One turning vector, and how many steps it has turned
The counts run from 0 to 237.
[  7   5   9  10  -9  -9   5   1   8 -14   7   2  19  -3 -12   2  20  -9
  -7  -1   0 -16 -13   5 -10  -6  -1   2  -3  11  -5 -22   6  -7   6  -1
  -4 -18  12   6 -10   6   3  -3  15  24  -8  -4  -5   3  11  12  18 -18
  16  -5  -6   6 -14  -2   1  11   3 -18 -12  19 -10   6  -1  13  21 -14
   8] | 15
[ 15 -10   4  18 -12  -9  11   9   5  -7   7  -2  31  -6  -1   1  14   8
  -8  -1 -12 -14 -13   0  -1 -14  -2   6   7   1   0  -1   2  -7   4 -10
   2  -1   8  -5   1   0  -4  14   7  17 -18  -6  -1 -10  10   9  22 -16
  12  -2   5  21  -5   4   9  -1   2 -18 -17  20 -10  10  10  11  11 -17
  20] | 46
[ 10  -4   8  21 -18   1   6   7   3  -9   2   4  23   0  -5  -3  14  -4
 -13  -5 -14 -11  -9  -7  -8  -7   3   3  11  12 -14  -1  -1  -6   3   0
  -1 -10   9   4 -10  -4  -4  -2   9  21 -17  -4 -10 -10   5   6  23  -9
  18  -1   2   7 -16   9   8   7  -4 -28 -20   8  -7  11   2  10  12 -18
  18] | 11
[ 12   1  -1  11  -9 -10   6  12  17 -11   4   1  30  -5 -12   2  13  -1
  -5   2  -8 -18 -12   2  -1 -14  -2   5   3   9   2 -20   4  -8   4  -3
  -3 -17  15  -6  -6   7  -2  12  13  18 -10  -2   0   3  13  16   6 -26
  12  -6  -1  10 -10  -3  -1   2  -6 -18  -5  20 -12  10   8  10  14 -10
  15] | 170
[  9   8   8   6 -13  -7  13  14   6 -10   6   1  23   0  -8   3  13  -4
   1   4  -2 -12 -17  11  -4  -8  -4   3   0  10   9 -21   9  -6  10  -2
   2 -13  17   5  -7   5   0   7  15  27  -5  -3  -1  -3   7  15  12 -26
   4  -6  -4   7 -20   1  -4   2  -4 -21  -6  25  -9  12   7  12  13 -10
  11] | 32
[ 12  -2  18  12  -6  -7  15   8  -3 -14   7   1  20   1  -1   5  13   0
  -4  -2   3  -5 -18   3  -5  -3  -2   6   3  10  -4  -7   5 -10  10  -7
   5  -4   5   7  -6   4   3   1  12  29 -16  -3  -1  -7   7   8  28  -3
  11  -3  -6  18  -9  11   5   0   2 -18 -21  12  -8   9   4  12  21 -19
  18] | 148
[ 13  -4  11  14   0  -7   5  18   5 -17   1  -2  21  -7  -7   2   9   2
   2   7   9  -6 -17   4  -8 -13  -8   3  -2   3   0 -19   2 -10  16 -14
   2  -9   4 -11  -8   7   2  14  21  12 -11   1  -8  -3   3  18  15 -12
  12  -2 -12  19  -1   4   1  -8   2 -22 -10  11  -2   4   1   2  28 -15
  17] | 69
[  3   1   3  17 -14   1   2  18  13 -11  -6   3  20  -8  -9  -9   8  -4
   4  13  -1 -10  -4   3  -8 -17  -8  -2  -2   8  -3 -22   2 -12  15 -10
  -4 -16  11  -5  -7  -2  -1   5  17   9  -4  -1 -19  -6  -1  22   2 -24
  12  -6  -7   1 -14   2  -2   5  -4 -27  -2  12   0   8   4   7  18 -10
   8] | 214
[  8  -4  13  20 -10   2   3  14  -1 -15  -7   7  10   3  -9  -3   8  -6
  -3   2   2  -1 -12  -3 -11  -9  -9   4   0  12 -11  -8  -1 -11  15  -6
   4 -12   7  -1 -16   3   2  -2  19  17  -8  -1 -18  -6  -2  10  22  -3
  19  -5 -11   6 -13  13   5  -1   0 -25 -19   4  -4   6  -4   6  24 -21
  11] | 113
[  7  -5  -1  20 -13  -3   6  22  16  -7  -5  -1  26  -8 -10 -12   4  -2
   0  10  -6 -10  -9   0  -5 -21  -6   3   1   3   3 -16   1  -9  11  -8
   1 -16  13  -9  -5  -3  -3  15  11  11  -3  -5 -15 -10   2  23   4 -29
   9  -6  -2   4  -9   4   2   1  -2 -27  -8  14   0  12   6   6  11  -9
  12] | 74
[ 10   0   1  12 -20  -8  11   4  12  -8  10  -4  30 -10  -4  -5  11   4
  -3   3 -11 -13  -8   9  -6 -11   3   0   2   2   6 -13   5  -6   6  -6
  -2  -7  13  -2   4  -5  -4   7   8  18 -12  -6  -3  -9   5  14  14 -27
  10  -1   6   9 -16   0  -1  10   3 -22 -11  25 -10  10   9  13  14 -10
  14] | 48
[ 10  -7  10  23 -11   7   3  12  -2  -9  -2   7  21  -5   0  -9   9   7
   0  11  -3  -6  -3  -5  -5 -10  -7  -1   5   8 -14  -3  -3 -17  15 -14
   0  -5  -3  -2  -3  -6  -3  -1  16   6 -18   1 -20 -14  -1  11  17  -5
  21  -1  -5  12 -11  10  11   3  -3 -25 -16   5  -9   7   8  10  18 -19
  18] | 97
[ 16 -12   5  19  -6  -2   5  11   5 -17   1   1  23  -8  -9  -5   6   5
  -1   3   3  -6  -9   1 -12 -17  -4   5  -1   0  -5  -8  -1 -11  14 -13
  -2  -6   2 -14  -5   0   1   8  18   9 -15   0 -12  -6   2  12  19  -3
  18   3  -7  16  -2   7   4  -4   6 -22 -17  10 -11  -1   3   6  32 -19
  18] | 200
[ 12   1   9  13  -3   4   8   9  -4 -17  -3  15  11   6 -10   3  15   0
  -3   2   2 -12 -15  -1  -6  -8  -8   4   1  16  -8 -10  -1 -13   9  -7
   0 -11   8   0 -12   7   2  -3  26  17 -11   0 -11   4   7   5  21  -5
  16  -8  -9   9 -17   5   6  -3  -2 -14 -16  13 -16   7   5  15  19 -21
  13] | 130
[  9  -1  12  17  -8   1   5   6  -7 -15   1  11   8  -3  -1  -1  17   4
   2   9   7  -7  -9   5  -9 -11 -14  -3  -6   3  -5 -12   1 -17  17 -13
   4  -2   4   3  -8   4   4   0  22  12 -12  -5 -15  -5   1   9  27 -10
  16  -9  -8  12 -13   6   8   2   9 -13 -21  19 -10   2   3  13  20 -23
  11] | 234
[ 13  -4   7   5 -11   0  18  11   2 -17   6   0  20   0 -14  -3   8   3
   2   0   4  -2 -14  13 -10 -12   0   5   1   5  10  -9   3  -4  11  -7
  -1  -7  14  -5  -1   1  -1   4  21  24  -6  -2  -5  -1   1  10  17 -13
   5  -1  -1   6 -18   8  -3   0   4 -22 -11  25 -18   8   7  12  29 -14
  14] | 42
[ 10  -7  10  19  -2  -3  -1  13   4 -15  -1   4  20  -7  -4   0  10   4
  -1   7   4 -11 -11  -3  -7 -14  -9   1   0   5 -11 -12   0 -16  15 -15
   0 -10  -2 -11 -10   4   1  10  16   4 -17   2 -12  -5   2  13  16  -7
  20  -4 -14  21  -2   5   5  -6   0 -20 -15   4  -3   0   1   2  25 -21
  17] | 209
[ 10  -3   7  22  -6   1   1  12  -1 -12  -4  12  11   1  -6   3  19  -1
  -8   1  -8 -13 -16 -10  -2 -13 -11   2   3  11 -15  -5  -4 -12   8  -5
   4 -10   5   1 -15   6   0   5  14  13 -13  -3 -11  -3   7   5  27  -6
  20 -10  -6  14 -13   7  11  -4  -3 -16 -23  10  -7   7   1  11   8 -23
  15] | 123
[ 15  -1  17  10  -1  -2  10  10  -4 -15   5   8  18   8  -4   4  13   3
  -3   1   5 -11 -17   1  -2  -1  -7   5   3  14  -6  -9   3 -15  11  -7
   4  -8   5   5  -5   9   1  -2  21  24 -13   2  -5  -3   9   5  19  -3
  15  -5  -9  14 -11   6   6  -1  -1 -13 -17  13 -18   8   8  17  20 -21
  14] | 139
[  6  -5   1  22 -15  -2   4  23  11  -6  -6  -2  25  -9  -6  -8   6   0
   0   6 -12  -8  -9   0  -2 -20  -5   2   5   3  -1 -11   0  -7  11  -9
   2 -10   9  -7  -7  -7  -8  17  10   7  -8  -3 -14 -16  -1  19   7 -25
  12  -4  -1  10 -11   8   2  -1  -6 -31  -8  14   2  13   6   2  10 -13
  17] | 73
[ 11  -5   0  19 -18  -6   8  12  16  -9   1  -2  29  -3 -12  -5   9  -5
 -12  -6 -17 -15 -12  -3  -5 -11   5   6  10   9  -5  -7   1  -2   1  -1
  -3 -14  16  -4  -7  -4  -5   6   6  19 -11  -4  -4  -7   8  11  15 -20
  14  -1   3   5 -12   4   1   6  -5 -26 -13  13  -8  12   4   8  12 -13
  17] | 160
[  6   2  11  15  -9  -2   5   7  -1 -12   5   5  15  -9  -2  -3  15   7
   8  17   9  -9  -5  10  -9 -10 -12  -5  -9   3  -1 -22   4 -18  17 -13
  -2  -6   3  -2  -4   2   3  -2  21   9 -11  -3 -18  -5   0  16  16 -17
  17  -6  -9  11 -12   1   3   5   7 -16 -12  18 -11   3   6  13  25 -16
   8] | 94
[  8   1   6  17  -8  -4   3   6   4 -10   5   7  18  -9  -4  -6  16   4
   4  15   6 -12  -3   7  -7 -12 -13  -4  -8   3   0 -23   3 -19  15 -14
  -4 -10   8  -2  -1   3   2   1  20  10  -8  -4 -17  -5   6  19  10 -22
  17  -7  -7   8 -10  -3   6   9   6 -13 -10  21 -10   3   8  17  20 -13
   9] | 93
[ 10  -2  15  10  -8  -8  12   5   0 -18   8  -2  20  -2  -7   6  14  -2
  -6  -5   2  -8 -20   8 -10  -6   0   3   1   5  -2 -11   5  -3   8  -3
   1  -6   7   1 -10   7   3   2  15  26 -13  -4   2  -1   6   7  30  -7
  12  -2  -5  16 -11   5   1   0   5 -22 -18  15 -10   5  -3   6  26 -18
  15] | 156
[ 14 -12   7  22  -5  -5   1   8   6 -14   3   2  27 -10  -3  -4  12   7
  -6   2  -2 -10  -9  -2  -9 -16  -5   1   1   1  -7  -7  -1 -12  10 -15
   0  -5   0 -13  -5  -1  -1  11  13   5 -18  -2 -12  -8   4  14  20  -5
  20  -1  -6  22   1   5   8  -5   4 -21 -18   6  -8   2   3   5  24 -20
  19] | 201
[ 12   1  16  17 -12  -5  12  10  -2  -6   6   5  24   1   5   2  16   4
  -4   3  -9 -12 -14  -1   3  -1  -3   2   8  13 -10  -4   2 -13   7  -5
   8  -4   2  11  -6   1  -2   2   8  21 -17  -1  -2 -13   7   6  22 -11
  13  -4  -1  16 -13  10   8   3  -4 -21 -16  13  -9  14   9  15   5 -21
  19] | 141
[ 12  -3  16  14 -11  -7  14   8  -1  -9   9   1  24   0   2   3  13   1
  -7  -2  -6  -7 -18   1  -4  -2   0   4   7  10  -7  -2   4  -7   9  -3
   7  -1   4   7  -6   0  -1   0   8  25 -18  -4   0 -13   6   6  28  -9
  13  -1   1  16 -12  12   5   1  -1 -23 -20  11  -8  11   3  10  16 -21
  20] | 149
[  8  -4  -2  16  -6  -4   3  13   9 -10  -2   6  18  -7  -9  -6  12   3
   3  10   2 -12  -5   4  -7 -21 -13   1  -7   2   4 -21   1 -14  13 -13
  -3 -12  12  -9  -3   3   2  10  20  10  -2  -6 -17  -3   6  20   9 -24
  12 -10  -4   5  -7  -1   4   3   8 -14 -11  25  -8   3   6  13  15 -12
  10] | 84
[ 15  -7   9  12  -4  -4   8  12   9 -18   5  -1  25  -6  -9  -3   9   2
   0   2   8  -8 -14   5 -10 -12  -1   4   1   5   1 -18   3  -9  13 -11
  -4 -11   7 -14  -5   4   0   6  20  16 -13   1  -6  -1   4  16  12  -6
  15   4 -10  17  -3   3   0  -2   0 -21  -9   8 -12   2   4   4  35 -14
  16] | 60
[ 13  -8  10  11 -10   1  14  14   2 -17   4  -2  22  -4  -7  -6   4   6
   6   7   7   0 -12  10 -12 -14  -4   2  -2   0  11 -10   2  -9  15 -14
   0  -5  10  -9   1  -2  -3   5  21  18  -7  -3 -11  -8  -4  16  15 -11
   7   2  -3  10 -11   7  -1  -1   7 -24 -11  20 -11   5   7   7  32 -14
  15] | 190
[  5  -9   9  28  -8  -5   0  13   8  -6  -6   4  22  -5   0  -8  13  -4
  -7   6  -7 -11  -7 -10  -5  -9 -10   5   3  11 -13  -9   1 -17  13 -10
   4 -13   3   0 -11  -2  -1   3   8  13 -10  -4 -17 -17   7  17  14 -13
  19  -6  -5  10  -4   7  12   8  -3 -21 -18   3   2  10   2  12   7 -19
  15] | 107
